One turn or mirror swaps these rows in pairs. Which row does each one swap with?
The rows were stretched afterwards, more along some directions than others.
bises:   9   4  -1   8   2 -15   0  -4 -10  19  -3   3   9  17  -9   6  27  12  -7  11  24  -1   9   2 -14   5  -4  -7  14 -12  -7   2 -10   0
Vug:  18   8  -3   2  -1 -13  21 -16 -13  17  -2   6  -7  -2 -25 -20  15   7 -18  23   8  -4  -7 -14 -17  -3 -18   6   8  22 -10  -5   7   9
lubor:   1 -17 -26  -9  -6  13  20  14 -19  18  -1  10 -15  11   1  -2   7  19   0  -4   8 -10 -12 -20  -5   6   8   6  10  16  -8  -4   4  15
fise:   9  -5 -13   5   2  11   3  -5 -20  20  -3  11 -12  16   3 -31  18   6  -2   7  16  -2  -9  -6  -7  -8 -23   6  18  37  -4 -13   6   6
Lim:  12   0  -3   4 -19  -5  -3   8 -13  -3  -2   0  -4  -7   0 -11   5   5  -1  -6  14   4  -1 -10   2 -15  -3  -5  15  10 -15   5   7  -1
gebi:   2 -16  -5  -4  18   9   2 -17 -11  18  -4   0 -11  -9   5  -7  31   7  -8   4   9  -9  -3  -9  -7   7 -18  13   5  11  -2 -11   3  14
merut:   7  -5  -8  -5  -8  -2  -2  -3  -8  11  -8   8  -1   8  14 -33  20   5  -3   5  11   2 -11  -8 -21   3 -15   1  12  18   0 -21   3   6
dus:  -4   0  -3  -5   3  -8 -18  -7  -9   2  13   2  -5  -7 -25 -12   6   3  -1   4  -7  -1   2  -1   2  -6 -15  -2  -3  16  -5   6   6  -1
Degi:  17   3  -3   9  -1   1  19 -14 -25  27  -2   9  11  18 -22 -16  22  17 -12   9   8   2 -12  -6 -17   3 -13  15  20  21 -21  -9   0   0
ped: -10  -5  -6 -11   6 -15 -13  14 -10  13  -8  24   4   6   9 -32  15   1 -14  -8  16  -6  -2 -11 -13  -6 -17   7 -13  12   0   7  -8  -2
riru:  -1  -5  -4  -3 -17  -8  -4   5 -26  -1  -5  14   3   3   3 -20  22  -6 -11   4  15   2  -9   4  -8   6  -5  -5  -9  15 -19  -2   3   0
tis:  -2   5 -12  -1  12  -7  -1  -6  -2  29  -9   7  -3  23 -21 -14  36  18  -4  10  13  -9  19  -3  -7  11 -16  10  25  13  -4  -4   6  10
Zovif:  10   6 -22  -5  -3 -18   7   0 -35  17 -11   7   3  11 -19 -21  25  12 -16   5  -1  -6 -20 -21 -11   1 -15  -1  16  30 -12 -10  10   4
Tik: -12  -8 -19  -4  22 -13  10  14 -10  30  -8   6  -1  11   4 -30  29   8   9  -2  -2 -11  -1 -23 -25   3  -6  21  -8  15  -3  -4  -6  17
gukep: -10 -11 -10   7  28  10   2  -6 -12  15 -10  -7   5  23   3  -3  18  -7   6   5   3  -1  12  -1 -13   9   1  12  11   1   3   1  -4 -15
rin:  19   3   5  17 -16  -8  12   8  -4  19   5  10  -1   1 -23 -19   7  15  -5  -6  23 -11   2  -1   3  -4 -10   3   4  21  -6  -6  12  11
das:   7 -22 -18  -3  -1   3   6  11 -13  -3   2  14 -19   7   2 -17  -3   4  -4   6  -1  -4 -16 -12  -7   3  -9  -8   2  16 -11  -4  -9   8
pasez: -19  -1 -12  -1  13  -9 -12   0 -11  30   1   4  -1  19 -26 -16  34  19 -17   2  16 -11  -6 -18 -12   7 -13  22   7   8  -7  -8  11   2
kob:   8   1 -11   1  18   5  14   3 -10  41  -1  13  16  23  -9 -16  20  15  -3   7   5   1  -5  -6 -20   4 -14  23   9  22 -15  -4  -3  13
Nuni: -11   3  -8  -5   3 -22   2   2  -1  15  -5   7   0  -9   1 -31  12  17   0   0   6   4   4 -15 -24  -3  -7  18   0   9 -15   9  -9  15
zegi:  21   6   4  23   6  -8  10   3  -2  11 -18   9   6  13  -9 -13   9   6  -6  12   6  -1   4   1  -9   1 -17 -11  17  24  -2  -7  -6  12
tib:  -4   1 -16  -8  17 -20 -15   2 -10  26 -13  11   0  22 -28 -28  14  11  -9  -8  15 -13   3  -6 -13  -3 -26  24   0  12   2   5  12  -4
vidov: -11 -15 -23   3  16  13  -1   6 -14  20   2  11  -7  21  -2   0  26   0   7   8  -3 -17   8  -9  -9   3  -1   9   3  14  -4   4   5   0
suf: -23  -6  -1  -4  -4  -2   3   1 -27  10  -2   4   6   0  -4 -10   7  -4 -11  15   4  -4  -5 -11   5  -2  -3   2  -3  21  -5   7   2   1
zar:  -3   3  -2   1  -9  -7   2  -3 -18  10  10   2  -6 -10   6  -7   5   4   0   7  20   6  -3  -1  -2   1   3 -20  -1  12  -1   3   0  -5
nuna:  -4   5 -14   3   9   1  -2  -3 -11  28  -5   5  -2   1 -11  -8  36  19 -11  -1  15 -13  -2  -6   0   2  -1  19   8   5 -12  -5  20   3
Kosi:   2  -6 -22  -3   7  -3   1  10 -39  13 -18   3  -6   7  10 -30  19   0  -7   4  19   3 -16  -6 -13   0 -10  18   8  21 -10  -3   8  -5
nok: -12  -6  -2   2  14  11   0  16   8  22   0  21 -14  23 -19 -13   9   7  -1   5  16  -4  16   5   6   1  -5   8   6   2   3  -5  16  10
bak: -13   6  10  -9  16 -16   4  -5 -16  20  -9   7   7   6 -16 -20  13   5 -19  -6  24   6   2 -17  -2  13 -10   7   1  18   1 -11  -1   2
Kepu:  -9  -9   6   5   7 -10 -10  15   4  -3  -4  10 -14   0 -11 -18  12   0  -1 -11  26   1  25   9   4  -2  -3   7   0  -1  -5   4  10  -5
fodo:  -5 -14  -7 -15   0  -6  -7 -16 -16  16   4   4  -9 -11   5 -11  19  15  -7  10  18   7 -11   0  -6   1  -7   3   9   1 -11  -8   7   4
Tomi:  15  -6 -16  14 -11  12   3  12  -3   9   3  18 -14   6  -6 -25  19  18  -6   1  18 -11   0   3  -5 -19 -10   4  10  12 -22  -4  22  11
Lepin:   6  -8 -10  -6   2   7  10 -18 -17  35   7   5  -4  -6  -2 -19  30   6 -11  17  10  -6 -14 -12 -16   6 -15   2   9  13  -2 -17   4  17
sir:  -2  -6 -15   2   0  11   1  20  -4  16   3   9 -12  16 -11 -17  17   7 -11   1   4 -19  -4 -27  -9   5 -13  12   0  14   5  -9   2  20
buba:  21  -1   1   6  -9   5  10   2 -13  21  -8  10  -7  10 -20 -10  28   9  -8 -15  35  -4   8  -8   0   4   3  17  10  -3 -14  -3  15  -1
desat: 17  4  6 11  9  6 17 -9 -5 29 -8 -3  2 -2 -6  0 24  7  1 12  7  1  3  0 -3  8  0 -3 23  4 -2 -7 -3 12
Lav:  -8   0 -15  -9   3 -24  -3  16  -4   6  -3  12  -4 -11   0 -32  17  23   2 -12   5  -9  -2 -18 -15 -12  -6  13  -9  10 -11   1   3  15
fabol:   7  -4 -16   2  11 -26   1   4 -24  10 -14  12  -2  16  -2 -15  28  16  -4  -5  15 -13  -1 -29 -29   5  -9   9  -8   1  -8  -4  -5   0
bemo:  22   0   8  26   5 -19   7   2  -7   2 -18  17  -3  10 -11 -12   9   4  -2   1   1 -11  -6   0   1   0 -30  -8  13  21  -9  -6  -6   6
ler: -15   4  -9  -5   2  19 -12 -16  -2  27  20 -10 -20  -8 -18  -2  14  18  -3  -1  16   2   1 -10   2   2   1   2  12   8   0   3  21  -1
piraz:  -1  -3  -4  13  -9   6 -14  -9  -1   5  -2 -12  -2  -3  -5  -1  14   8   4  -7  12 -12  -2  -1   2  -3   6  -8  10  -1   3  -2  18 -14
Vokof: -12   4  -7  -3  18   3 -12   1 -10  29  10   1  -5   5 -22 -14   3   5  -7   3  11   7  -6   9  -4   1  -5   6  -1  -2  -2  11  11 -13
buriz:   1  -7   4   2  26   2  -1   0 -12  18  -5  -9  19   3  21  -9  23  -1   4   0  11   5   0   1 -13  11  -8  15   7  14  10  -6 -10   4
Nufu:  19  -4 -16  -7   5  -8   6 -12 -13  23  -1  17  -6   9 -24 -16  12  33   6  -3  -6 -12 -12 -20  -7  -1 -16  12   7  25 -12   0   1  10
dil:  -9  -7  -4 -22  -4   1   5   4 -18   7   7   0  -5   4  -6  -7   9  15  -2 -11  16  -7 -11 -19  -3   1   6  10  12  13   2 -14   2   6
ranif:  -5  -4  -9  -1  -4 -16  -8   3 -20   7  -5   9 -10  12 -17  -7  25  20 -11 -16  11 -13   0 -27 -16  -8 -12  -3  -3   9 -13  -5   9   9
kaz:   4   5  -5   7   1 -19 -13   3  -4   6  -7  13 -16   6 -12 -34  10   4 -16  -4  17   0   2 -12  -9  -5 -21 -10   2  17  -5 -10  13   4
kuvo:  -4 -13 -24  -1   2   6   4  19 -11  31  10  15 -11  31 -15 -11  20   2  -7   5   7 -20 -10 -21  -9  14  -7   4  -1   5  -3  -2   4   6
reku:   5  16   5   3  15 -11  -9 -14  -8  31  -7   0   6  10 -19  -8  41  12  -6   2  20  -8  10   2 -11   7 -16   9  12  -2   4   0   4   2
zak: -12  -8 -10   2  14  11  -8 -20 -13  13   7  -8   0 -17  16 -14  23   5  -9  16  -2  -7 -10   5 -15   0  -2   0  -6   6   1   0   4   7
Kivol: -23  -4   0   7   3  -3  -8  -5 -12  14  -3   9 -14  17 -19 -16   6   3 -15  17  12 -15   2  -5  -5   1  -9  -5   2  29  14  -9  17   5
sanip:  25   8 -14  -4 -13 -11   2 -10 -23  15  -7   3  -1  -4 -18 -14   6  11  -3  10   8  -4 -14  -4   5  -1 -11   9  16  16  -5   0  17  -8
gunab: -18  -1 -10   0  29   9 -21   5  -1  17   4   9  -3   2  14 -32  19  -2   3   5  17  -6  -4   3 -18  -1 -10  13  -6  23  13   1   1  10
Lizav:  18 -11  -7   7   9   0  13   3 -11   8 -19  15 -11  -3   7 -13  17   6  -1  -7  13 -14  -2  -1  -3  -2 -16   3   7  22  -7   3  -5   9
mutun:  -6   0  -4  11  17  10   6  -4  -6  32  -3 -17  11  12 -12  -1  32  -4   9  -3  12  -6  14 -11  -6   8   8  24   3   6  11  -1   4  -5
Galon:  17   8   2  11 -12  -9   2  -6  -9  -4  -8  -5   2  -7 -10  -7   9   3  -8  -1  29   2   2  -6   8   3  -1  -9   5   8 -13  -3  17 -11
kas:  21  15  -1  28  -5  -2  18   2  -8  21 -13  11   1  19 -13  -7  25  13  -8  10  13  -7  -7  -3  -2   5 -11 -10  34  24  -7 -16   9  15
Nadem:   6   2  -9  -2   7 -25 -10  -8 -21   3 -14   2  -3  -1 -10 -33  22   5 -10  -4  20  -1   6  -8 -11   2 -18   4  11  31  -5 -11   4   3
des:  13   5 -23  -1   8 -17   7 -12 -31  31  -8   1   7   9   0 -21  25  18   3   7   1 -14 -21 -27 -29   7 -11  10   1  27  -1   1  -8   6
Pesu: -12   1  -9  -6  20  -6   1  10  15  21   7  10  -8  -6  -4 -25   6   5  12   4   7   1  13  -4  -5   2  -2  15 -11   9   2  12   1   9
Meru:   8   3  -3  -6  -4  -1  16  -5 -16  39  -5   4   8  12  -2 -13  24  18  -6   1  31  -3  -5 -13  -8   3  -9  13  18  21  -3 -15   3  18
Zopet: -13   2 -15  -4   7  -7   3   9  -3  31   3  21  -2   8 -13 -30  17  33  -3 -11   2  -6 -11 -27 -30 -12 -10  23  -5  20 -16   5   3  28
tubi:  -4  -1  -5 -19   3  -7 -15   8  -5   9  -2  16  -4  20 -28  -6  35  12  -8 -16  20  -1   8   5   0   6   1  14   9 -14 -17  -3   8  -2
pize:  10  16  -2   6  -8 -13   2  -4 -11  16  -4   0   7  12  -4 -16  18   8  -6  18  21   9   8 -12  -7   3   2 -13  25  11  -2 -16   1   5
Bik:   0 -12  -5  -3   8  -1  15   0 -17  10  -7  -5   2 -15  23 -12  23   5   0   7   5   0   4 -13 -12   4  -5  14   7  13   2   2  -5   4
Guv:   8   2   2   8   8  15  -1 -18 -25  15  -6   0   8   9   3 -14  20   7 -10  -1  20   3  -9   1  -7   5  -7  14  16  17  -7  -3  -1 -12
bolon:  -1   1  -7   5  -2  14  -3   2   0  15  15  -8  -5   7 -18   0  12  18  -1   2  13   4  -3 -18  -6   8   4  10  16  15   4 -15  18   9
Lomos:   3   0  -7   8  -1  12   3 -11 -16   8  10  -1 -11 -15   3  -2  20   7   1  -9   9  -7 -15   9 -11   5   1  -4  -4  26  -3   4   8   2
movuv:  -1 -12 -14  12  -5  11  -2  -4 -14  13   5  17  -8  15  -8 -26  22  17 -16   5  11 -16  -9   4 -17 -16 -17   0  12  23  -7 -14  12  14
dak:   2   0  -4   2   2  -6 -19   2  10   9  15  21  -5   3 -32 -23   7  20  -2 -13   7 -13  -7  -7   2  -9 -17  12 -10  24  -8  -7  21   5
totip:   8   0  -8 -11   9  -1   1 -17  -2  25   3   5 -10   3 -15  -6  31  21  -5  -6  31   5   6  -3  -7   8   3   8  14   3 -13 -14  10   9
baz:   7   1 -13   7 -13   6   3  -5 -10   8  -6   6   0   7  -8 -14  30   9 -15   0  16 -11   2  -2 -10   3  -8   6  23  29 -14 -10  12   8
Rales: -25  -6 -11  -5   6   2 -17  -6 -14  22  18   3  -6   7  -6 -14  21  12 -13   8  12  -3 -15  -3  -9  11 -15   4  -3  14  -6   0  11  -1
fugez:  13   1 -16   5   5   9   0  19   6  22   5  10 -12  17 -10 -13  15  20  -6 -12  16  -5  -4 -17  -8   4  -3   8   9  13  -2  -9   9  10
borol:   2  -9   3   8  28  -1   1 -15   7  19  -2   1   3   3  -2 -21   9  10  -6  12  12  -1  -1   1  -9  -5 -16   3   2   7   4  -2  -9   9
Duz: -15   5 -10   4   7  17   2  -6  -8  34   5   0  -6  12 -14   2  19   8  -5   9   0 -19   1 -23   0   7   1   8   1   9  10  -3  16   3
Mobe:   0   0  -3  -1  23 -33  -4   9  -9  25 -15   7   7   7 -18 -27  20  13  -7 -17  29 -21   2 -21 -11 -14 -13  29   0  18   7   7  -3  -2
Zubus:   5  -9 -26   5   3 -17   0   5 -29  12 -11  18  -4  24 -20 -18  14   8  -4   5   3 -15  -6 -14 -15  13  -4  -3   2  26 -16  -3  11  -4
Zize:  -7  -5  -4   4  23   7   9 -11   0  32   8  -9  14  -2   7 -11  15  -2  13  12   2   2  13   4  -7   5   3  18   3  12   6   6  -9  -1
nefu:  -3  16  -2  -3  13 -21 -12  -5 -10  27 -11   6  13   8 -35 -31  19  16 -12   0  19   8   8  -7 -10 -12 -10  16   9  15  -8   2  17   1
Sab: -14   2  -2  -1  15  -8 -19  11 -11   8  -4   3   7   9  -9  -8  19  -5  -8 -18  20  -9   4  -9  -2  18   5  -1 -10  -2   2   0   3 -15
Tubu: -15  -3  -5  -2  15   0 -12   4 -16   4 -12   3 -11   9   8 -15  20  -1  -7  -5  28   0   7 -16 -13   0  -7   0  -3   6   5  -2  -2  -1

Swapped with Lepin: mutun
Swapped with Kivol: dil
Swapped with Sab: riru
Swapped with fise: ler
Swapped with bolon: movuv
Swapped with nefu: Zovif
Swapped with merut: piraz
Swapped with zak: buriz
Swapped with gunab: Lomos
Swapped with des: reku
Swapped with Mobe: Vug
Swapped with Zubus: tubi
Swapped with Kosi: Vokof

